Each path below is one point turned by a fixed rotation once a step. After each direction that follows a path, write how fast that rotation turns it, in degrees per step (0 if it stays still).
Each turn is a multiple of 5 degrees from 10 to 175, or 0.
Each row of a path follows its step; steps can be skipped.
path 1
step 0:   9 -29  31  23 -15 -31  29  -1 -10  -5  -7 -42  12  -3 -11 -33 -33   2  19 -22   9  -1  -2   8   0   0  -3  27  -7   5  -8 -15  22   2  -8
step 1: -30   2 -28 -26  14  -6  19 -27  -9  16  -4  15 -21   2  -4   9 -26   0   6  -1  15  37  -9 -23   2  22  30  13   9  31  -9  29  -3   3  21
step 2:  -7  -9   3   4  -8  -7  17 -16 -10 -20  13 -23  25  39  13 -31  25  40   2  13   4   1  30  24 -38   6  19  -1  -7  -5  16   6 -24   2   1
step 3:   7 -12  -6  -4  -4  22 -27  26  -5  18   7 -16  15 -18 -27 -13 -10  35 -12  12  13  28  -6 -14   7   3   2 -14  19  27 -25  27  22  29 -18
step 4:  -9 -22 -12  24 -27   1  29   0  -6 -23 -22 -18 -19  13  -6  -4  -4 -38   6 -15   0  15  49  -7 -20 -15 -12  11  15  14 -11 -17  -9  25  -9
step 5:  16 -33 -11  -1  18  -5  35 -44 -11  22  19  -2  18 -12 -28  -5 -10  16 -24 -12  -1  -3  -5 -34   7  -6  14 -25  13   1  14  15   6  -2  29
step 6: -13  -6  41  15  22  -7  19 -13 -16  13   5 -17  -8  -2   7  12 -13  12  19  33   2   1  23  18 -23   1  28  37  -3  14  -1   2  -1  20 -36
step 7:  -6 -28 -38 -20 -13  -8  -5  14   3 -18 -18 -10  19  -7  14   1 -38  12  -2  -5  -1  12 -22  14 -16   6  24 -29  25  31  14  31 -13   8   0
step 8: -37  -6   6  18 -20  25  26  12 -36   6   0 -34  -2   8 -16  -6   3  16  11   6 -15  19  25  -7 -31 -10 -32   1 -14 -13  -7  15   6 -13  17
step 9:  36 -18   8 -32  -3   5  10   0  -2   6   1  -4   0 -22 -22 -13  10   9  26 -14   2  33  15 -24  16  10  20   4  43  -5  29   8  -7  26  -6
Speeds:
 -1   5  -3   8   8  -3 -17  -5   6 -11   3  -5  -2  -2  10   0   3  12   0   7  -5  -7   1   1  -2  -4   5  -5   1   6   0  10   0   3 -14 -> 90
  3   9  -6 -10 -10  16  -5  -3   2  -7   6 -17   2  -1   0   3   5  -1   1   3  -1   0   3   0  -5  16   4   5   3   1  -1  -3   7  -2   6 -> 60
 -4   4  -6  -2   5  -5  -5   0   0  -9   1   0   3   3  -5   9  -7  -9   7  -8   0   1 -12  -1  -7   1  -3   9  12   6 -12  -5 -13   8  -3 -> 120
 15  -5   5  11  -1   4  -6  -4  -1   2  -1  -2  -8  -2 -10  -1  13 -11  -5  -6  -4  -2   6 -11   0   2  -6  -9   9   1  -6  -4  -1   5  -5 -> 65
path 2
step 0: -28 -31   1  33 -19  -9  20   5  21  21 -26 -19   5  19 -18  29 -17  18  20 -23 -10  18  11   0  10  -5  -6 -10 -21  -3   4  -6 -10 -35 -13
step 1:   7 -32  13  43   3  18  22  20   0  -9  20 -17   5   7 -12  -8   8   6 -18   4  -9  48   1  -4  -5 -16 -27  16  21 -29 -18  -5 -12  -3  12
step 2: -37 -18 -13  -5 -26  -8  -6   6   3 -23  -3 -23   1   6 -16  10  35  -2   1 -18  -5  19 -17 -23  15 -13  30   2  -6 -40 -21 -20  -9   9  25
step 3:  -9   0 -37  12 -21   4 -14 -11   8  13  36  -5  17  -6 -14  22   3   9 -41  -1  -3  11 -16 -21  24  -3  12  42   5  19 -24   5 -28  -6  -3
step 4: -19  -5  -2  -3   6  27  -8 -21  33  -4  15   2 -33 -16 -12 -26   7  14 -12   8 -19  11 -26 -19 -31   6  31  12 -10  -1  12  -1 -39  20   7
step 5: -11  17  -5  -4   4  11  -6 -35   6   7 -35 -22  -5  13 -25  -1 -36  15   0   4  -4  25  14 -24  22 -17  30  16 -30   2   7   9 -17  -5 -31
step 6:  29   1  22  33  26  20   3   6  26  14 -16 -28   2  -7  24   4  14  28 -21  10 -22  36  11 -25  -8  19  12  11   1   3  17  -2   3 -13 -13
step 7: -21   1  25   7 -25   9  -6   0  17  -7 -38 -32  26   2  18 -50   1  -8  13 -23  -6  32   0  -1  17  13   8  10   0 -26   6   5  -2  -6  18
step 8:   2  13  23  30 -26   3  -6   7  11  -3   1  15  37 -15 -23  27  23  22   6 -37   7  26   2  -3  20  13  16  27  21  -2 -14  23  10   1 -13
step 9: -19  12 -18  15 -27 -25   6   9  34  -4  22  19  -3   3 -15 -26   9  36   0 -24 -20  26   8  -9 -20  36 -12  -6   8  -2  -3 -10 -21   9  18
Speeds:
  5  -2  -4  -4  -7  -1  -7  -1   0  -4  -1 -10   0  -3  17   2  12 -15 -13  -1  -3  -3  -4  -5  11   5  -2   4   1  -7   1   0   9  -1  -2 -> 80
 -7   0  11   1  -8   5   1   3  -3  -2   3  -8  -6  -7  -2 -12  -5 -10  -5   6   1   2  -3  16 -11  -2  -3  10   3  -6   9   0  -4   5   2 -> 125
  4   4 -11   4  -1   2   9 -12  10   3   0   4 -18   3   8   7 -12  -5   0   2  -5   0   1   5   1   1   6  -3  -2  -2   6   8   0   9  -6 -> 60
 17  -1  -6  -5  -6   5  -2  -2  -3   7   0   0  -3  -2  -1   9  10   3   2   5  -6  11   6  11 -10   4  -6   8   5   7  -8  -3  -5  -5  -5 -> 140
  0   5  12   6   1   5  -5   1   6  10 -14   6  -2  20   1  -2   4   6  -2   1   2  -2  -7   8   5   8  -7   3   1  -5   1   0   7  -1  -2 -> 45
path 3
step 0: -23 -19 -20  -1  -7 -55  -6 -41  -8  27 -15   9 -40   4  -5 -13 -22  -4 -17  14  19 -12  13   2 -13  18  14  40   4  13   2   0   2  -7  -8
step 1:   6  -9  16 -14 -18  -6 -18 -36 -16  -3 -19  -4 -12 -10 -12  38 -12 -34   6  14  16  14  11  22   5  15  51   7   7 -11 -33  20 -11 -11  23
step 2: -12  24  -4 -17 -15  -6 -53  -1 -19  -4  -7   7 -14  -1 -11  -5  28 -26   8  27  23   3  28  10   1  27  -2 -31  15  22  27   7  -5  -2  37
step 3: -25   2 -17  -4   9  -6 -28 -19 -14  -5  16  11  -2  -6  14 -21 -16 -17  21  16   7   2  20 -26   1 -50  22  11   7  22   3 -27 -21  23  46
step 4:  26   3   7 -14  -2  -9 -37  15   0  -3  35 -25   9   3  -1  11 -39 -49  12  14 -28  14  37 -10  -4 -15  10   9  19   1   0  -2   9  19 -17
step 5:  -1  -5 -19  -2  28  12 -35   4  14   6   3 -17 -33 -12  -2 -50   2 -57 -20  -5 -27  -9  17  -8   1   1   0  -1  -2  -7   7   9 -12 -39 -18
step 6:  13 -28 -44  22  12  14 -18 -24   9  19 -28 -13  -4 -16   3  -8   9  -2  30  -5 -16  22  -3 -29   0 -13  50  -8  29   3  15   8   2 -15 -18
step 7:   1  -8 -31   0 -16   1 -26 -10  -6 -19   7   2  -3 -50  20  44  21 -25  12 -15   0  -8  -6  14 -15  -4 -10   8  31  19  16  19  -5  -6 -40
step 8: -35   6 -21 -14   1 -25  19  17 -13 -14   7  -3 -32 -23 -11  -9  23 -20  19  -1  17  21  -5 -11  17 -19   1  40   1  34  12  30  18 -29  -5
step 9:   4  20  30 -11  42 -15   6 -35  16   8  38  -2  -8  -2 -18  16  11  -9  11 -10  14  37 -18   7   1 -13  37   9  30  24   6  16  -5  -6   1
Speeds:
  4   4   7   4  -2  -2  -7  -8   3 -18   3   3  -5  -2   2  -5   5  -1  -8  -3   3  -1   6  -3   2  15 -14   1   8  -1   8  -7  -3   5  -9 -> 140
 -2   2  -3  -3 -16   6  -4 -10  -9   1  -4   9 -14  -5   0   1  -6   8   8  -3   0  -4  -5   6  12   1   3  -8  -1  -3   0   4   4  -4 -11 -> 60
 -3   1   0  10   6   2  -1   6   1   4   1  -1   1  11  -1 -16   1  -3  -1  -2  12  -1  -4   2  17   2  -2 -10   5   8   5  13  -1  -4   4 -> 115
 -1   6  18  -7   0   0 -13   3  -7   7  -9   5   0  -1 -10   0   5   2  -4   0   4   6  -3   5   7  -6   1   9  -2   4   2  -5  -3  14   6 -> 45
  6  -7  -1  -2   1   5  -4  -1  -3   0 -19  -6   5 -12  -1   5   6   2   2   1  12   0   0  -9  -6   3  -3 -18  -1   0   0  -1  -9  -3   4 -> 80
path 4
step 0: -17 -12  24  27   6 -13  -5 -26 -24  -4  14  23  41  10 -19  13  21 -22   1 -24 -25   0 -17 -35  23  -4 -20  -1  23   4  -5 -10 -12  -3 -14
step 1:  17  -9 -17   4 -19 -15  61  -5  13   3   8   1 -23   3 -17  32  -3  19 -12 -15  10  -3   4   5   0  24 -10  -2   5  24 -28  18   4 -17  34
step 2:   1 -24   7  -2   4  20 -17   8   4   6   1  12 -15 -22  27  13   0   1   9   1  15 -44 -18 -14 -32 -12 -17 -47  -9 -30   4 -11 -23   7  13
step 3: -10 -11   1   9 -13 -22 -16  -2  -7   5 -32 -16 -12  18 -23  14  37 -19   1 -15   1   3 -35   1  33   0  -8  -1  37  13   8 -42   6  11 -16
step 4:  15  22 -31  10 -16 -37  33 -21  21  16  14  25 -22 -18  25  -4  29  13  14  20 -16  15   8 -22   7  20   3  -5  -5   8  -1   7  -6 -19  18
step 5:  28  -4  -9 -10  35 -18 -22 -16 -33  15  -4 -28  -1 -36  -1 -13 -15  -5  -9  -8  17 -28 -23  -2 -25  13 -20 -29 -18 -10 -19  -5   1  10   5
step 6:   9 -33  -6 -17  -5 -14 -18  39  12 -10  -3 -12 -13 -15   4  -9  32  -5 -14  11  12  19 -19  23  11 -15 -14  30  41  10  10 -18 -20 -17  -9
step 7: -30  15 -16  -8   3 -14   2 -12 -26   5  -9  20 -21  -3  19 -19  -5  12  40  24 -14   4   4 -39  35  21 -11  17 -13   7  -6  16 -27 -15  -7
step 8:  45 -17  25   8  40 -12  -5 -29 -22  10  30 -23 -11  -2 -31   0   4   7  -7 -19 -12   2  -2   0  -7   0 -11   3 -21  -8 -15  16   3 -32 -12
step 9:  -7 -40 -17 -32  -5  -4   8  34   6 -18  13  20  29   1  -5   6   6   5 -28  -4  11  -9  -5  -9 -16  -1 -13  17  17  15 -18   5 -51   2   5
Speeds:
 -1  -2   6  -1   0 -10   1   0  -2   1  -7  -2  -5  -4   1   9  -1   0   4   6  -7   2  16   5  -8   7   2 -11  -4  -2 -17   8   8  -9  -4 -> 110
 -5   0   0   7  18  -8  -1   2   3   5   0   3  -9   2  -5   7  -7  -3 -12  -4   1   3   2  12   6   5  12  -1   4   0   9  -2  -9  -5   6 -> 145
  9   6  -1   1   1   2  -4  -2 -10   4   1  -3   5  -8 -12   6  -2  -1  -2  -6  -2   1   1   4   8 -11  -5  -8  16 -10   1   5   3   1 -14 -> 135
 -4  12   8 -11  -1  -4  10  11   1   3   4  13  -4  -3  -8  -5  11   1  -6   2   2  -3   2   9   6  -4  -8  -4  -4  12  -3  -2   1   6  -4 -> 130
-15  14  -2   7   1  -7   2  -5   1 -10  -5   6  -3   1   6   3   0  -9   3  -2   0   7  -8  -2  -7  -7  -7  10  11   4  -2   4   4  -6  -4 -> 110
path 5
step 0:   6  27   0   9 -13 -24  -2  -9  26  51 -20  22  13   4  -1  14  10  16 -10  -6 -18  11  -5   1  12  24  29  -4   9  -2 -26  18 -42 -24 -10
step 1: -33   1  25   7 -19   6  18 -25  -1 -11 -16  -4   9   1 -22 -23  -1  11 -48  -2  23   4  -4 -18  -1 -13 -22  -7 -11  -5  23  12  15  12 -51
step 2: -14  26  -7   6  10  15 -11  23  30  38   6   7 -13  15  -8   1  -8  -2  14 -38   7  13  12 -26  12  16   0  22 -34  34   7 -15 -29  12   6
step 3: -15   9  19  -5 -37 -56  -1 -10  26 -11 -12  -4  17  19   9 -12   5  10 -21 -11  -6  -6 -15  30  -2   2   6 -41 -16  11   7  18 -20 -21 -13
step 4: -24   4  27  42   9  42  -5  12 -18  20 -16   1  18 -13  -8   8  -4  24 -10 -42   8 -19   1  -8  16   1  -9   8  16  20  26   9  -3   9 -27
step 5: -10   3  -2  -3 -37 -19  -7 -15  52  -4  18 -26   7  -9 -23  22  -2 -17  17 -14 -16  31 -15 -16   7  30  -1  13 -18   4  19  -3 -27  13  -8
step 6:   5 -21  13  -9  -1  24 -15  -3  15   4 -23   9  16  32   9   1  14  10 -18 -44  15 -15  14  25 -35 -13 -17 -30 -15  -3  12  31 -24  -4 -12
step 7: -11  34  18  18 -10   2  -6   3 -15  45  20 -17  26  -2 -29  16   4 -31  11 -20   4  -8 -35 -15   2  14  16  13  15  11  -8  13  -6 -18 -35
step 8: -19 -30 -19   0 -26 -16   6 -17  36   0   8  21  17 -24  16  26 -14  -5 -35 -23  16  35  23  -6   4  -3 -18  -4 -21  -1  13  15   0  -1 -25
step 9:  -7   7   8  -5  12  20 -11 -16  27  48 -33  13 -10  47 -25   5  24  15 -11  -9   1 -27 -11 -14   7  16  15   4  -2  -1 -10  24 -28   4 -10
Speeds:
  0 -11   0   5   5  12   9  14  -2   3  -4   7   3  -5   1   0  -9   9  -1  -5 -11   0  -1  -7 -11   2   0   0 -10   6  -7   7   1  -5   4 -> 160
  8 -11   1   1  -5  10  -6  -1   0  -5   5 -11  11  -4   0  12   3  -7  12 -10  -4  -2  -5   9 -10   4  -2  -1   9  -6   6   3  -2   2   1 -> 40
 -8   4   0   0  -9   3   2   5   0  -1   9   1  -1 -15   3   3  -1  -8   7   1  13  -1   2 -12   2   7 -18   0  -1   5  -4  -3  -4   2   9 -> 125
-13   2   5  11   3   1  -7   3  12   4   5   4   5  -2   1  -5   4  -5   8  -1  -1  14  -3   0  -6 -13   5   8   0  -5  -1  -6  10  -2   6 -> 130
